Rows are one point carried round by a steady rotation, each followed by how many ticks it has turned.
The counts run from 0 to 360.
[ -1  23 -14 -19  12  -1  11  34   7  23  -1  13  -5 -31  20 -17  -9 -19
 -26 -10  -1  18  -9  -3 -16 -15  -4 -20 -16  -5  22   3 -23   9  -6   9
   6 -10 -16  22 -27   2   7  -6  12  -7  10  -6  14 -18  -2   0  33 -14
 -12   5  18 -17  -3  18  10 -18  30  15  10   6  11 -10  25  -6] : 193
[  1  17 -17  -6  19   5   4  26   4   5 -16   7   6 -26  17  -9 -14 -12
 -13  -5   0  23 -15 -10 -19 -14 -10 -21 -13   8  15  18 -35   4  10  15
  16 -11 -21   6 -25   0   8 -12  20 -10  12 -13  14 -28  -3   6  26 -13
 -27   7  14 -14  -1  18  -3 -12  26  23  28  -3   9  -6  29  -8] : 72
[ 14  11  -9 -26  16   4  -1  43   7   9  -7   8   3 -34  19 -11  -7 -24
  -3  -7  -1  20 -20  -4  -4 -12  -2 -15 -17   1  20   6 -22  13   9  13
  12  -4  16  30 -23  12 -11   3  14 -17  18   2  16 -22  -6 -15  31 -10
 -16   4  23 -18   3   8   6 -14  20  10   5  -4  10 -16  26   1] : 92
[ -3   6 -19 -20  11  -3   2  24   9  14   0  23  -4 -34  18 -16  -6 -25
 -18  -9  -2  19 -18  14  -6 -13  -1 -18 -13   9  28   1 -14  13  10   6
   3   3   2  16 -19  19   5   4  12  -2  11 -10   5 -23 -10 -14  34  -6
  -9  17  16 -17  -2  31   6 -20   8  24  15   4  14 -20  23   5] : 334
[ 13  12 -21 -18  13   2   0  28   0   0 -26  -3  12 -36  18  -2 -12 -11
  -2  -6  11  20 -23  -7 -18 -11  -4 -20 -14   7  15   8 -33  10  18  15
  18  -8   3  18 -23   6   7  -3  24 -11  12 -11   2 -25  -1  -1  20  -2
 -22  19  23 -15   5  15  -6  -7  15  18  28   0  13 -11  24   2] : 31
[  5  13 -24 -29  13  -5   3  31   6  17  -4  14  -3 -36  19  -3 -11 -22
 -12 -18  11  14 -19   7  -8 -11  -1 -18 -10   3  19  -5 -23  20   9  13
  13  -5   7  28 -25  16  10  -7  19 -14  11  -3   5 -26  -8  -5  29  -1
 -16   9  26 -17   4  23   4 -17  14  11  18   1  12 -11  21   8] : 151
[  6  15 -30 -17  12  -5 -10  29  10  14  -6  18  -2 -42  31 -11  -2 -30
 -24 -15   4  20 -15  -2  -7 -14  -3 -14 -15   4  14   6 -19   8   8  12
  -4 -10   3   6 -24  12   6   0  13   1  14 -19  -2 -25 -11 -14  23 -13
 -24  14  15 -16  -6  23   7 -23  14  11  11  -7   4 -12  15   3] : 111
[  6  22 -23  -7  13   4   0  32  15   9  -2   2   0 -29  23 -26  -8 -22
 -25  -8   3  22  -5 -20 -18 -11   0 -22 -12  -2  11  14 -24   9   5  14
  10 -20  -4  16 -29  -6   2  -9  13  -2   9  -5  12 -15   0  -6  28 -18
  -8   8  21 -15   8   9  12 -23  29  12   2   9  20  -8  20   0] : 11
[  2  -1 -25  -3  -3  -5   0  24  15  -2   2  -3   5 -28   8 -15 -24  -5
 -16  -7   2  21  -8 -12 -14 -17  -5 -15 -15   8  22  24 -26   4  14   8
  14  10  -6  14  -6   8   2  -1  21   1   4 -11  17 -25   5   1  47 -19
  -4   8  12 -12 -10  39   0 -20  26  24  19   9  25 -13  12   0] : 249
[  2   6 -19 -28   9  -4   4  36   5  16   9   1 -12 -28  13   0  -9  -2
 -12 -21   6  17 -11   3 -12 -25  -5 -13 -19  -6  23   4 -24   9  -3  15
   6   5   0  32 -17   3   5  -6   8  -8   8  -5  10 -24   4 -16  31 -12
  -5  10  31 -18 -11  28   8 -21  28  17   7 -10  16  -7  24  -6] : 45
[  3  17 -17  -3  12   3   7  26   4   1 -12   4   2 -23  15  -5 -25 -11
  -8  -5   0  22 -13 -13 -11 -18 -11 -24 -15   2  13  14 -36   8   4  12
  18 -16  -7  11 -23   0   3  -9  21 -15  12  -6  22 -28  -2   3  31 -16
 -21   0  18 -18   3  15  -3 -14  29  18  24  -3   5  -2  24  -9] : 73
[  6   1 -19 -27   0  -6  -4  31  12  13   3   7  -4 -35  15 -17 -12 -20
 -13 -14   4  16 -16   0  -8 -13  -2 -11 -15   3  31   7 -16  16   9  10
   7   8  17  30 -12  12  -3   4  14  -9  11   0   9 -22  -2 -20  40 -10
  -2  11  23 -15  -7  30   9 -23  20  15   5   2  23 -20  20   8] : 4
[ 11   0 -22  -6   7   2  -7  39   8 -22   7   6   5 -24   8 -14 -19  -2
  -5  -1  -6  13 -10  -8   0 -37   0 -20 -22  -3  19  23 -26   3   6  21
   4  -1   7  13 -15   4 -10   4  12  -2   7  -9  17 -34   5 -17  34 -15
 -15   9  11 -14   4  29   8 -15  28  24   1  -9  17  -5  16  -6] : 203
[ -2  19 -21 -25  26  -3   1  36  11  13  -5  15   4 -27  19 -14   2 -16
 -29 -12   1  17 -11  -7 -20 -11  -5 -14 -19   7  21  15 -24   7  13  10
  -1  -6 -15  12 -30   2   3 -13   6  -2  14 -10   5 -21  -8  -5  23  -9
 -14  17  20 -11   3  18   6 -20  25  21   7  -4  15 -10  26  -2] : 70
[ -1   0 -21 -14   5 -13  -5  24   8   7  12  17  -3 -33  16  -9 -12 -19
 -15 -17   5  15 -19   2  -5 -13  -6 -10 -16  14  23  14 -25  13  18  12
  10   6   4  10 -14  13   2 -10  13  -3  12  -7   9 -31  -1 -12  42 -11
  -4  12  26 -18  -2  41   2 -27  11  20  13   1  19 -15  10   8] : 127
[  3  16 -24 -24  14  -3   1  36   3  20 -15  15  -2 -39  22 -16  -6 -24
 -26 -11   2  18 -14  -3 -10 -11   7 -22  -8  -5   8   4 -20  14   3  15
  12  -5  -9  24 -25  12  12  -7  17  -1  10 -14   8 -23  -9  -2  24  -4
 -19  11  18 -18   9  15  13 -18  14  16  23   6   6 -13  16   2] : 358
[  0  11 -25   3  10   3   3  15   6  -7  -8  -1  12 -21  12 -18 -21  -8
 -10   1   0  20  -9 -11 -24 -22  -2 -26 -14   8  16  21 -30   6  14  17
  13 -13 -10  -1 -21  -3  12  -7  24  -1   1 -15  12 -24   7   0  32 -16
 -13  19  12 -15   9  28   0 -14  25  29  22   8  24  -3  24  -5] : 160
[ -1   9 -26  -6   4   2   4  16   5  11   6  12 -11 -30  17 -14 -11 -16
  -9  -7  -3  21 -10  15  -9 -34   1 -28 -11  -9  22   5 -19  10  -5  19
   1 -10  -1  19 -18   6  21   7  23   4   5 -17   4 -24   3 -23  33 -12
  -3  21  21 -23   5  28  13 -17  20  26  11   0  19  -4  21  -6] : 287
[  9  18 -24 -30  10  -4   1  44   9  11  -6   5   4 -34  18 -15  -7 -15
 -20 -14   7  10 -13 -12 -12 -13   7 -18 -15  -8  17   3 -20  14   2  17
   9   0   4  33 -27   7   3  -5  12  -5   7  -4   8 -22  -3  -3  32  -2
  -8   2  25 -18   4  16  15 -17  26   9   2   1  16  -9  18   1] : 28
[  9   7 -18  -4  15   7  -6  32   3  -5  -9  -8   3 -26  13  -1 -13   0
   2 -10   4  24 -15 -14 -14 -25  -6 -17 -15   1   9  23 -35   7   8  26
  15 -10   6  17 -21 -10   5  -8  20  -6  10  -6  16 -26  12 -11  23 -15
 -19  19  29 -18   9  14   1 -18  25  22  23  -6  11   1  25 -11] : 14
[  3   2 -23 -24  10 -10  -5  51   5   3  -2  12   1 -32  15  -1 -11 -10
 -20 -20   7  12 -18 -10  -2 -22   2 -10 -15   4  12  14 -30   7  10  17
  10  12   3  22 -12  12  -1  -9   9  -6  12  -8   8 -32  -4  -3  33  -5
 -22   6  20 -12   1  23   6 -21  19  16  21  -3   7 -11  11   1] : 356
[ -7   5 -20 -19  16  -7  -1  29   6   1  -3   8   3 -23  12   0 -12  -2
 -22 -14   6  18 -15  -4 -20 -15 -10 -11 -19  13  21  22 -34   4  15   9
  10  10 -16  12 -16   7   6 -14  15  -6  10 -13  11 -29  -5   3  36  -9
 -17  13  16 -12  -8  34  -7 -16  24  27  24  -7  16  -9  25   0] : 190
[ -1   5 -22  -8  12   4   6  18   3   5   9   9 -10 -28  12  -3 -18  -7
  -1 -11   2  17 -14  13  -5 -36  -2 -29  -8  -4  18   6 -22  15   0  25
  10  -9   7  18 -19   3  16   2  20  -3   6 -10  10 -28   7 -25  32 -14
 -12  19  29 -21   9  27   7 -15  20  27  18  -5  16   1  21 -13] : 286
[  0  -4 -21  -7  13  -1  -5  25   7 -14   6   1  11 -20   4  -7 -16   5
  -7  -7   3  16 -15  -1 -15 -29  -6 -17 -23  15  21  25 -28   2  18  12
   7   8   0   6  -9   3   1  -3  12   0   8 -15  12 -30   6 -12  38 -11
  -9  22  13 -14   6  38  -6 -17  22  33  17  -5  27  -8  22  -4] : 308
[  5  10 -24 -27  14 -12  -2  45   3  11  -3  18  -4 -37  19 -10  -8 -18
 -23 -19   9  11 -14  -1   0 -17   2 -13 -13  -3   8   5 -27  12   5  22
   9   0  -5  23 -20  16   6 -13  11  -5  13  -6   8 -26  -5  -5  31  -7
 -20   7  21 -17   6  21  11 -23  12  15  17   0   3 -12  13   1] : 357
[ 14   9 -24   2   1  11  -2  25   6  -5  -6  -8   0 -36  16  -7 -28 -13
   5  -5   1  24 -14 -10  -5 -26  -5 -22 -15  -7  15  14 -27  11   0  19
  17 -18  17  14 -20   1   1   9  30  -8   9  -8  12 -27   7 -18  32 -21
 -15   5  19 -20   4  19   4 -14  26  12  11  -4  13  -2  19 -10] : 138
[ 12  19 -31 -18  19   4 -11  36  10  -6  -9   2  13 -37  20 -21  -1 -15
 -19  -6  -3  15 -12 -16 -21 -24   1 -23 -24   2  15  15 -25   2   9  15
  -3 -13  -3   8 -28   1   2   3  13  -2  12 -16  -2 -23  -7 -12  14  -4
 -20  16   6 -13   6  15   7  -8  27  20   0  -8  21  -4  25  -3] : 53
[  5   9 -21 -17   8  12   7  25   6  -5 -13  -1  10 -29  10 -28 -13   1
 -14  10  -7  15 -11  -2 -20 -27   9 -33 -11 -10  20  15 -21   4   1  13
   5   3  -9  27 -18   5   9  15  18   4   3 -14  14 -19   7  -9  32  -3
  -2  20  10 -14  10  18  16  -3  26  29  11   7  22  -9  26  -7] : 59
[ 11  12 -31  -1   2  -1  -6  30  10  -5 -17   4  12 -40  22 -16 -19 -24
 -20  -9  -2  23 -16 -21 -12 -14  -1 -16 -15   2  12  19 -29   4  10   8
   9 -12  -4   3 -21  10   5  -1  25  -4   9 -19   7 -27  -6   3  28 -11
 -24   1   4 -13  -6  19   3 -15  24  14  18  -2   5 -11  14   0] : 113
[ -7  10 -21  -6  13  -6   1  22   7   3  13  15  -5 -24  13 -20 -13 -12
 -20  -8   8  15  -6   4 -13 -27   2 -28 -14   2  16  11 -18   9   8  18
   4  -7 -10   8 -16   1  12  -9  13   7   3 -13  10 -24   2 -14  34 -13
   2  19  20 -16  15  36  12 -23  19  31   9   7  29  -3  19  -5] : 40
[  9  -7 -17 -12   2   2  -3  36   7   7   7   1 -12 -31  15  -5 -13  -5
  -6 -10  -2  20 -11   5   0 -29  -9 -15 -13  -7  26  14 -21   8  -5  18
   7   7  12  27 -11   3  -2   7  13   1   9  -7  13 -25   9 -27  40 -21
  -6  12  19 -19  -7  27   9 -19  22  20  12  -5  12 -13  17  -8] : 227
[  2   7 -17 -12  10   3   6  33   6   5  12   0  -5 -23  10 -18 -13   1
 -12  -8   2  15  -4  -2 -12 -31   3 -25 -14 -11  18  12 -22  11  -2  22
   8  -1   0  27 -21  -4   5  -1  14   0   4  -4  19 -20  15 -20  35 -13
   4  16  25 -20   9  24  15 -23  29  22   1   2  25  -1  21 -11] : 163
[ -3   7 -19   0   5  10   6  20   4  11 -11   2   2 -31  18 -18 -17  -6
 -12   0  -7  24  -9   0 -18 -23  -2 -30  -9  -5  14  21 -22   4   0  16
  10  -4 -15  18 -16   0  15   4  25   9   2 -18  15 -18  10  -8  32 -22
 -10  20  11 -18   6  20  11 -14  20  34  26   8  10  -8  22 -14] : 224
